128 stands for zero in the data rows.
Every row has a hidden score. How much higher is the second row's score than the first row's in each pair? 15 means about the same, 30 much higher and 0 much lower. The score is a weighted sum of the row's numbers plus the product of two more (or one squared), each taken from its middle value.
array([150, 159, 144, 161, 139, 149, 154, 115, 177, 143, 155, 154, 166, 109, 154, 152])
array([150, 162, 148, 163, 141, 153, 155, 118, 178, 146, 158, 156, 167, 113, 158, 158]): 15
array([152, 150, 143, 163, 136, 154, 132, 145, 152, 149, 143, 154, 156, 109, 146, 148])
array([100, 100, 101, 100, 102, 100, 101, 102, 101, 100, 101, 100, 100, 109, 101, 100]): 6
array([140, 127, 140, 121, 133, 133, 138, 160, 120, 147, 136, 131, 124, 157, 134, 132])
array([100, 100, 101, 100, 102, 100, 101, 106, 101, 100, 101, 100, 100, 124, 101, 100]): 16
array([100, 100, 101, 100, 102, 100, 101, 102, 101, 100, 101, 100, 100, 109, 101, 100])
array([141, 127, 137, 119, 139, 132, 140, 157, 119, 146, 130, 130, 124, 163, 136, 130]): 14
array([152, 152, 143, 162, 135, 153, 138, 147, 151, 150, 143, 148, 156, 109, 145, 146])
array([100, 100, 101, 100, 102, 100, 101, 102, 101, 100, 101, 100, 100, 109, 101, 100]): 9
array([115, 121, 133, 100, 163, 122, 146, 140, 104, 122, 126, 122, 100, 183, 133, 126])
array([165, 160, 162, 159, 157, 164, 161, 179, 151, 169, 163, 161, 159, 158, 160, 161]): 13
array([201, 211, 218, 200, 221, 204, 222, 204, 208, 204, 221, 205, 205, 212, 213, 214])
array([164, 158, 164, 155, 160, 163, 161, 179, 149, 168, 162, 160, 157, 161, 158, 163]): 15
array([165, 156, 167, 155, 157, 163, 159, 178, 147, 167, 159, 158, 156, 163, 156, 159])
array([100, 100, 101, 100, 102, 100, 101, 102, 101, 100, 101, 100, 100, 109, 101, 100]): 18
array([153, 154, 145, 162, 138, 156, 139, 150, 153, 153, 145, 152, 160, 110, 149, 152])
array([161, 175, 161, 173, 160, 163, 169, 135, 186, 156, 170, 166, 175, 132, 168, 168]): 16
array([105, 100, 102, 100, 110, 100, 104, 119, 101, 110, 104, 101, 100, 140, 103, 100])
array([153, 151, 143, 160, 136, 150, 136, 147, 151, 151, 141, 151, 157, 109, 147, 149]): 26
array([100, 100, 101, 100, 102, 100, 101, 102, 101, 100, 101, 100, 100, 109, 101, 100])
array([100, 106, 122, 100, 143, 107, 131, 124, 101, 105, 110, 110, 100, 163, 114, 115]): 12
array([154, 167, 153, 166, 146, 153, 162, 126, 180, 149, 163, 160, 168, 119, 161, 160])
array([150, 163, 144, 163, 141, 149, 152, 111, 178, 139, 155, 158, 167, 109, 152, 153]): 18
array([156, 168, 157, 168, 156, 160, 163, 131, 182, 152, 166, 159, 172, 117, 163, 165])
array([100, 100, 101, 100, 102, 100, 101, 102, 101, 100, 101, 100, 100, 109, 101, 100]): 10
array([100, 100, 101, 100, 105, 100, 101, 102, 101, 100, 101, 100, 100, 134, 101, 100])
array([161, 157, 159, 164, 153, 161, 153, 169, 153, 161, 150, 158, 162, 133, 156, 157]): 20
array([155, 165, 149, 164, 148, 154, 159, 126, 180, 148, 163, 160, 169, 112, 160, 158])
array([154, 137, 152, 133, 147, 147, 149, 167, 130, 156, 145, 146, 137, 166, 146, 144]): 6
array([100, 100, 101, 100, 102, 100, 101, 102, 101, 100, 101, 100, 100, 115, 101, 100])
array([100, 100, 101, 100, 102, 100, 101, 102, 101, 100, 101, 100, 100, 109, 101, 100]): 15
array([155, 165, 150, 165, 148, 155, 159, 124, 180, 150, 164, 160, 168, 115, 162, 161])
array([100, 100, 101, 100, 102, 100, 101, 102, 101, 100, 101, 100, 100, 109, 101, 100]): 6
array([167, 157, 169, 160, 160, 165, 163, 179, 149, 168, 161, 162, 159, 153, 159, 163])
array([149, 135, 150, 131, 144, 146, 146, 166, 129, 155, 142, 144, 135, 163, 142, 143]): 15
array([100, 100, 101, 100, 102, 100, 101, 102, 101, 100, 101, 100, 100, 109, 101, 100])
array([100, 100, 101, 100, 102, 100, 101, 102, 101, 100, 101, 100, 100, 109, 101, 100]): 15
array([100, 100, 101, 100, 102, 100, 101, 102, 101, 100, 101, 100, 100, 109, 101, 100])
array([151, 149, 140, 163, 136, 149, 130, 144, 149, 149, 142, 154, 157, 109, 142, 149]): 23
array([100, 100, 101, 100, 102, 100, 101, 102, 101, 100, 101, 100, 100, 109, 101, 100])
array([100, 100, 101, 100, 102, 100, 101, 102, 101, 100, 101, 100, 100, 109, 101, 100]): 15
array([146, 159, 141, 163, 137, 148, 151, 111, 176, 140, 151, 149, 164, 109, 150, 152])
array([151, 138, 150, 134, 153, 144, 151, 164, 130, 157, 147, 149, 135, 164, 145, 146]): 6
array([157, 156, 151, 167, 144, 155, 144, 154, 151, 155, 147, 149, 160, 118, 151, 153])
array([149, 151, 144, 166, 134, 151, 130, 142, 151, 147, 145, 153, 157, 109, 143, 146]): 17
array([100, 100, 101, 100, 102, 100, 101, 102, 101, 100, 101, 100, 100, 109, 101, 100])
array([100, 100, 101, 100, 102, 100, 101, 102, 101, 100, 101, 100, 100, 125, 101, 100]): 15
array([154, 142, 156, 136, 148, 148, 150, 170, 133, 159, 151, 148, 138, 170, 148, 147])
array([100, 100, 101, 100, 102, 100, 101, 102, 101, 100, 101, 100, 100, 109, 101, 100]): 18
array([157, 145, 158, 140, 147, 150, 156, 174, 138, 163, 152, 146, 144, 156, 150, 151])
array([164, 156, 163, 153, 163, 159, 160, 180, 144, 167, 162, 159, 153, 160, 158, 159]): 19
array([100, 100, 101, 100, 102, 100, 101, 102, 101, 100, 101, 100, 100, 109, 101, 100])
array([100, 100, 101, 100, 102, 100, 101, 102, 101, 100, 101, 100, 100, 109, 101, 100]): 15
array([100, 100, 101, 100, 102, 100, 101, 102, 101, 100, 101, 100, 100, 109, 101, 100])
array([149, 160, 146, 162, 138, 150, 150, 112, 178, 139, 156, 150, 164, 109, 151, 154]): 29
array([100, 100, 101, 100, 102, 100, 101, 102, 101, 100, 101, 100, 100, 109, 101, 100])
array([150, 151, 141, 161, 135, 151, 132, 143, 151, 147, 146, 150, 157, 109, 146, 148]): 19
array([155, 156, 146, 164, 143, 154, 141, 156, 152, 154, 151, 155, 157, 109, 149, 151])
array([100, 100, 101, 100, 102, 100, 101, 102, 101, 100, 101, 100, 100, 109, 101, 100]): 3
array([156, 167, 150, 162, 148, 152, 159, 124, 180, 149, 161, 157, 168, 115, 159, 162])
array([146, 131, 142, 125, 142, 140, 141, 161, 125, 153, 142, 140, 130, 168, 138, 135]): 6
array([100, 100, 101, 100, 102, 100, 101, 102, 101, 100, 101, 100, 100, 109, 101, 100])
array([153, 154, 144, 162, 137, 151, 135, 150, 151, 151, 145, 152, 156, 109, 147, 145]): 24
array([100, 100, 101, 100, 102, 100, 101, 102, 101, 100, 101, 100, 100, 117, 101, 100])
array([166, 180, 169, 176, 169, 168, 177, 148, 189, 164, 179, 171, 179, 136, 177, 176]): 20
array([100, 100, 101, 100, 102, 100, 101, 105, 101, 100, 101, 100, 100, 121, 101, 100])
array([152, 162, 144, 164, 139, 151, 148, 116, 179, 139, 153, 154, 165, 109, 151, 153]): 28
array([100, 100, 101, 100, 102, 100, 101, 102, 101, 100, 101, 100, 100, 109, 101, 100])
array([100, 100, 101, 100, 102, 100, 101, 102, 101, 100, 101, 100, 100, 109, 101, 100]): 15
array([100, 100, 101, 100, 102, 100, 101, 109, 101, 100, 101, 100, 100, 122, 101, 100])
array([100, 100, 101, 100, 102, 100, 101, 102, 101, 100, 101, 100, 100, 115, 101, 100]): 17
array([100, 100, 101, 100, 102, 100, 101, 102, 101, 100, 101, 100, 100, 109, 101, 100])
array([100, 100, 101, 100, 102, 100, 101, 102, 101, 100, 101, 100, 100, 109, 101, 100]): 15
array([156, 164, 150, 164, 148, 154, 157, 123, 179, 148, 156, 158, 169, 115, 160, 157])
array([100, 100, 101, 100, 102, 100, 101, 102, 101, 100, 101, 100, 100, 109, 101, 100]): 7
array([100, 100, 101, 100, 102, 100, 101, 102, 101, 100, 101, 100, 100, 109, 101, 100])
array([107, 100, 105, 100, 105, 100, 108, 118, 101, 110, 101, 101, 100, 141, 101, 100]): 12
array([155, 153, 144, 161, 141, 155, 140, 150, 153, 153, 146, 155, 161, 116, 147, 152])
array([100, 100, 101, 100, 102, 100, 101, 102, 101, 100, 101, 100, 100, 109, 101, 100]): 9
array([153, 153, 143, 163, 134, 154, 134, 146, 151, 150, 146, 153, 158, 109, 148, 143])
array([100, 100, 101, 100, 102, 100, 101, 102, 101, 100, 101, 100, 100, 115, 101, 100]): 8
array([207, 214, 229, 192, 234, 213, 229, 223, 197, 214, 226, 218, 200, 237, 223, 217])
array([155, 135, 158, 146, 137, 140, 130, 197, 131, 154, 145, 166, 145, 182, 143, 140]): 8
array([106, 116, 125, 100, 148, 114, 136, 132, 101, 114, 122, 111, 100, 172, 122, 123])
array([100, 100, 101, 100, 102, 100, 101, 102, 101, 100, 101, 100, 100, 109, 101, 100]): 18
array([156, 153, 144, 161, 137, 155, 138, 151, 152, 153, 149, 155, 155, 109, 146, 150])
array([151, 151, 139, 164, 139, 149, 136, 142, 151, 148, 143, 150, 156, 109, 144, 145]): 14
array([100, 100, 101, 100, 102, 100, 101, 102, 101, 100, 101, 100, 100, 109, 101, 100])
array([151, 151, 142, 165, 135, 153, 133, 146, 151, 147, 141, 147, 159, 109, 144, 145]): 19
array([150, 150, 140, 163, 130, 150, 135, 144, 151, 148, 143, 150, 158, 109, 144, 146])
array([156, 154, 147, 162, 142, 156, 141, 150, 154, 154, 148, 153, 158, 115, 150, 151]): 19
array([153, 152, 147, 163, 134, 153, 138, 148, 151, 151, 143, 151, 158, 111, 146, 149])
array([100, 100, 101, 100, 102, 100, 101, 102, 101, 100, 101, 100, 100, 109, 101, 100]): 11
array([100, 100, 102, 100, 125, 100, 115, 109, 101, 100, 101, 100, 100, 152, 102, 100])
array([161, 158, 154, 166, 147, 161, 146, 163, 153, 160, 153, 155, 159, 125, 155, 156]): 25
array([150, 150, 142, 162, 133, 148, 133, 141, 152, 147, 143, 149, 157, 109, 142, 147])
array([158, 155, 150, 164, 139, 158, 145, 156, 152, 156, 152, 154, 160, 120, 150, 151]): 14
array([155, 140, 154, 136, 154, 151, 152, 174, 133, 160, 148, 142, 144, 161, 150, 149])
array([166, 158, 167, 160, 160, 166, 161, 179, 150, 168, 162, 158, 160, 162, 160, 162]): 13
array([100, 100, 101, 100, 102, 100, 101, 102, 101, 100, 101, 100, 100, 109, 101, 100])
array([153, 164, 148, 163, 147, 153, 155, 123, 178, 148, 160, 158, 167, 118, 157, 160]): 23
array([100, 100, 101, 100, 102, 100, 101, 102, 101, 100, 101, 100, 100, 109, 101, 100])
array([100, 100, 101, 100, 102, 100, 101, 102, 101, 100, 101, 100, 100, 109, 101, 100]): 15
array([100, 100, 101, 100, 102, 100, 101, 102, 101, 100, 101, 100, 100, 111, 101, 100])
array([100, 100, 101, 100, 102, 100, 101, 102, 101, 100, 101, 100, 100, 109, 101, 100]): 15
array([100, 100, 101, 100, 102, 100, 101, 102, 101, 100, 101, 100, 100, 109, 101, 100])
array([100, 100, 101, 100, 102, 100, 101, 102, 101, 100, 101, 100, 100, 109, 101, 100]): 15
array([100, 100, 101, 100, 104, 100, 101, 102, 101, 100, 101, 100, 100, 133, 101, 100])
array([150, 149, 141, 163, 138, 152, 140, 147, 150, 150, 147, 153, 159, 109, 146, 147]): 22
array([154, 164, 154, 164, 150, 156, 158, 123, 181, 149, 162, 162, 170, 118, 161, 159])
array([146, 160, 140, 161, 137, 144, 147, 107, 175, 140, 151, 147, 162, 109, 149, 153]): 18
array([157, 145, 155, 142, 156, 154, 153, 174, 137, 164, 150, 146, 143, 166, 149, 151])
array([100, 100, 101, 100, 102, 100, 101, 102, 101, 100, 101, 100, 100, 109, 101, 100]): 14
array([161, 158, 153, 165, 143, 160, 147, 161, 153, 158, 152, 160, 161, 126, 153, 152])
array([160, 159, 159, 164, 152, 161, 148, 165, 153, 160, 156, 158, 162, 123, 154, 156]): 18
array([100, 108, 121, 100, 141, 108, 133, 124, 101, 108, 115, 107, 100, 171, 115, 113])
array([100, 100, 101, 100, 102, 100, 101, 102, 101, 100, 101, 100, 100, 109, 101, 100]): 18
array([147, 159, 142, 160, 138, 146, 147, 109, 174, 140, 157, 154, 163, 109, 153, 149])
array([151, 164, 147, 167, 142, 154, 157, 122, 179, 147, 159, 158, 169, 110, 158, 159]): 12
array([152, 151, 138, 164, 141, 153, 138, 146, 151, 149, 142, 152, 156, 109, 144, 146])
array([148, 159, 143, 159, 142, 147, 150, 110, 176, 140, 153, 150, 163, 109, 154, 152]): 14
array([100, 100, 101, 100, 102, 100, 101, 102, 101, 100, 101, 105, 100, 109, 101, 100])
array([100, 100, 101, 100, 102, 100, 101, 102, 101, 100, 101, 100, 100, 109, 101, 100]): 14
array([100, 100, 101, 100, 102, 100, 101, 102, 101, 100, 101, 100, 100, 109, 101, 100])
array([100, 100, 101, 100, 102, 100, 101, 105, 101, 100, 101, 100, 100, 120, 101, 100]): 14
array([203, 212, 222, 202, 226, 207, 224, 209, 206, 207, 224, 213, 205, 219, 216, 215])
array([168, 176, 168, 178, 170, 171, 176, 146, 191, 163, 176, 174, 181, 131, 174, 176]): 21
array([100, 100, 101, 100, 102, 100, 101, 102, 101, 100, 101, 100, 100, 109, 101, 100])
array([149, 150, 141, 163, 131, 151, 134, 144, 152, 147, 143, 145, 157, 109, 144, 147]): 17
array([166, 161, 164, 159, 160, 164, 161, 176, 151, 168, 164, 164, 161, 155, 161, 162])
array([100, 100, 101, 100, 102, 100, 101, 102, 101, 100, 101, 100, 100, 109, 101, 100]): 15
array([188, 197, 196, 189, 197, 194, 205, 179, 203, 185, 203, 195, 196, 176, 197, 197])
array([100, 100, 101, 100, 102, 100, 101, 102, 101, 100, 101, 100, 100, 109, 101, 100]): 11
array([160, 157, 157, 166, 146, 159, 146, 160, 154, 159, 156, 156, 158, 122, 152, 156])
array([100, 100, 101, 100, 102, 100, 101, 102, 101, 100, 101, 100, 100, 109, 101, 100]): 10
array([162, 158, 160, 165, 156, 162, 148, 168, 154, 160, 154, 155, 162, 127, 154, 157])
array([100, 100, 101, 100, 102, 100, 101, 102, 101, 100, 101, 100, 100, 109, 101, 100]): 9
array([100, 100, 101, 100, 102, 100, 101, 102, 101, 100, 101, 100, 100, 109, 101, 100])
array([167, 161, 166, 162, 161, 167, 161, 174, 153, 168, 162, 161, 161, 150, 158, 160]): 16
array([176, 176, 196, 148, 213, 182, 200, 192, 151, 186, 182, 181, 148, 233, 194, 186])
array([100, 100, 101, 100, 102, 100, 101, 102, 101, 100, 101, 100, 100, 109, 101, 100]): 9
array([148, 157, 142, 160, 141, 148, 152, 111, 174, 141, 152, 152, 160, 109, 152, 151])
array([100, 100, 101, 100, 102, 100, 101, 102, 101, 100, 101, 100, 100, 109, 101, 100]): 3
array([118, 102, 116, 100, 117, 108, 118, 128, 101, 120, 110, 109, 101, 152, 110, 110])
array([100, 100, 101, 100, 102, 100, 101, 102, 101, 100, 101, 100, 100, 118, 101, 100]): 17
array([156, 153, 146, 163, 141, 156, 140, 150, 152, 153, 146, 153, 158, 112, 149, 154])
array([167, 159, 162, 161, 162, 167, 158, 179, 153, 168, 160, 165, 162, 153, 161, 161]): 12
array([100, 100, 101, 100, 102, 100, 101, 102, 101, 100, 101, 100, 100, 109, 101, 100])
array([156, 144, 155, 140, 151, 152, 151, 171, 138, 161, 154, 153, 141, 166, 149, 151]): 15
array([100, 100, 101, 100, 102, 100, 101, 102, 101, 100, 101, 100, 100, 109, 101, 100])
array([100, 100, 101, 100, 102, 100, 101, 102, 101, 100, 101, 100, 100, 109, 101, 100]): 15
array([153, 152, 143, 161, 133, 149, 136, 148, 150, 150, 144, 149, 155, 109, 146, 152])
array([158, 156, 152, 163, 148, 159, 148, 158, 153, 157, 150, 154, 159, 119, 152, 154]): 18
array([100, 100, 101, 100, 102, 100, 101, 102, 101, 100, 101, 100, 100, 109, 101, 100])
array([149, 150, 145, 164, 130, 152, 135, 144, 152, 148, 147, 147, 157, 109, 143, 147]): 16
array([154, 153, 148, 163, 143, 159, 141, 154, 153, 154, 146, 156, 160, 116, 150, 148])
array([154, 151, 142, 162, 138, 152, 136, 145, 152, 151, 144, 150, 157, 115, 146, 148]): 11
array([167, 160, 167, 158, 156, 165, 159, 180, 151, 168, 158, 161, 161, 152, 161, 163])
array([100, 100, 101, 100, 102, 100, 101, 102, 101, 100, 101, 100, 100, 109, 101, 100]): 16
array([166, 156, 169, 154, 162, 163, 159, 180, 146, 168, 160, 160, 159, 160, 158, 162])
array([100, 100, 101, 100, 102, 100, 101, 102, 101, 100, 101, 100, 100, 116, 101, 100]): 17
array([100, 100, 101, 100, 102, 100, 101, 102, 101, 100, 101, 100, 100, 126, 101, 100])
array([157, 150, 158, 143, 153, 154, 154, 175, 139, 162, 151, 153, 146, 167, 150, 152]): 14
array([100, 100, 101, 100, 102, 100, 101, 102, 101, 100, 101, 100, 100, 109, 101, 100])
array([152, 165, 146, 162, 145, 154, 156, 121, 180, 147, 159, 153, 168, 111, 156, 159]): 22
array([100, 100, 101, 100, 102, 100, 101, 102, 101, 100, 101, 100, 100, 109, 101, 100])
array([154, 155, 150, 163, 145, 158, 143, 153, 151, 154, 147, 150, 160, 116, 149, 149]): 21
array([100, 100, 101, 100, 102, 100, 101, 102, 101, 100, 101, 100, 100, 109, 101, 100])
array([100, 100, 101, 100, 102, 100, 101, 102, 101, 100, 101, 100, 100, 109, 101, 100]): 15
array([152, 150, 139, 160, 139, 154, 138, 148, 151, 151, 148, 151, 157, 109, 148, 151])
array([205, 210, 220, 200, 225, 207, 226, 210, 205, 207, 223, 211, 205, 218, 219, 216]): 5
array([185, 185, 203, 154, 220, 187, 209, 201, 158, 192, 187, 185, 157, 238, 200, 190])
array([100, 100, 101, 100, 102, 100, 101, 102, 101, 100, 101, 100, 100, 109, 101, 100]): 11
array([156, 153, 150, 162, 138, 155, 141, 153, 151, 154, 145, 149, 158, 116, 149, 149])
array([100, 100, 101, 100, 102, 100, 101, 102, 101, 100, 101, 100, 100, 109, 101, 100]): 12
array([100, 100, 101, 100, 102, 100, 101, 102, 101, 100, 101, 100, 100, 109, 101, 100])
array([100, 100, 101, 100, 118, 100, 107, 102, 101, 100, 101, 100, 100, 133, 101, 100]): 13
array([100, 106, 115, 100, 137, 104, 128, 121, 101, 107, 114, 105, 100, 167, 114, 114])
array([100, 100, 101, 100, 102, 100, 101, 102, 101, 100, 101, 100, 100, 112, 101, 100]): 19
array([100, 100, 101, 100, 102, 100, 101, 102, 101, 100, 101, 100, 100, 109, 101, 100])
array([157, 157, 150, 164, 143, 157, 145, 156, 153, 157, 148, 154, 160, 121, 152, 152]): 21
array([100, 100, 101, 100, 102, 100, 101, 102, 101, 100, 101, 100, 100, 109, 101, 100])
array([151, 151, 139, 163, 139, 149, 135, 142, 150, 148, 142, 150, 157, 109, 146, 146]): 23
array([162, 159, 159, 163, 145, 158, 149, 167, 154, 160, 156, 157, 161, 125, 155, 156])
array([100, 100, 101, 100, 102, 100, 101, 103, 101, 100, 101, 100, 100, 122, 101, 100]): 13
array([101, 100, 102, 100, 102, 100, 101, 112, 101, 103, 101, 100, 100, 136, 101, 100])
array([100, 100, 101, 100, 102, 100, 101, 102, 101, 100, 101, 100, 100, 109, 101, 100]): 18
array([100, 100, 101, 100, 109, 100, 102, 102, 101, 100, 101, 100, 100, 134, 101, 100])
array([154, 151, 140, 162, 138, 151, 134, 145, 151, 151, 144, 150, 159, 109, 144, 149]): 23
array([100, 100, 101, 100, 102, 100, 101, 102, 101, 100, 101, 100, 100, 109, 101, 100])
array([100, 100, 101, 100, 102, 100, 101, 102, 101, 100, 101, 100, 100, 109, 101, 100]): 15
array([149, 160, 143, 162, 137, 146, 149, 113, 175, 140, 148, 148, 166, 109, 150, 152])
array([209, 213, 227, 196, 230, 212, 231, 219, 201, 213, 228, 215, 203, 233, 223, 222]): 5
array([100, 107, 118, 100, 139, 109, 134, 123, 101, 108, 117, 104, 100, 164, 115, 110])
array([155, 151, 149, 163, 136, 150, 139, 148, 151, 150, 144, 157, 156, 110, 149, 150]): 24
array([203, 212, 219, 200, 226, 208, 224, 211, 206, 206, 225, 212, 206, 215, 216, 216])
array([100, 100, 101, 100, 102, 100, 101, 102, 101, 100, 101, 100, 100, 109, 101, 100]): 18
array([153, 152, 138, 161, 138, 153, 135, 148, 149, 149, 142, 149, 157, 109, 145, 149])
array([100, 100, 101, 100, 102, 100, 101, 102, 101, 100, 101, 100, 100, 110, 101, 100]): 7
array([100, 100, 101, 100, 102, 100, 101, 102, 101, 100, 101, 100, 100, 109, 101, 100])
array([133, 117, 126, 109, 128, 125, 133, 145, 113, 137, 124, 128, 113, 157, 126, 121]): 16
array([112, 100, 111, 100, 109, 104, 112, 127, 101, 116, 106, 106, 100, 144, 106, 102])
array([149, 133, 145, 126, 142, 142, 144, 165, 127, 153, 139, 140, 134, 166, 139, 140]): 15
array([100, 100, 101, 100, 102, 100, 101, 102, 101, 100, 101, 100, 100, 109, 101, 100])
array([157, 169, 152, 167, 152, 157, 155, 128, 182, 150, 164, 161, 169, 117, 161, 160]): 22
array([154, 139, 151, 134, 149, 148, 152, 171, 132, 159, 141, 147, 139, 166, 148, 145])
array([100, 100, 101, 100, 102, 100, 101, 102, 101, 100, 101, 100, 100, 109, 101, 100]): 14
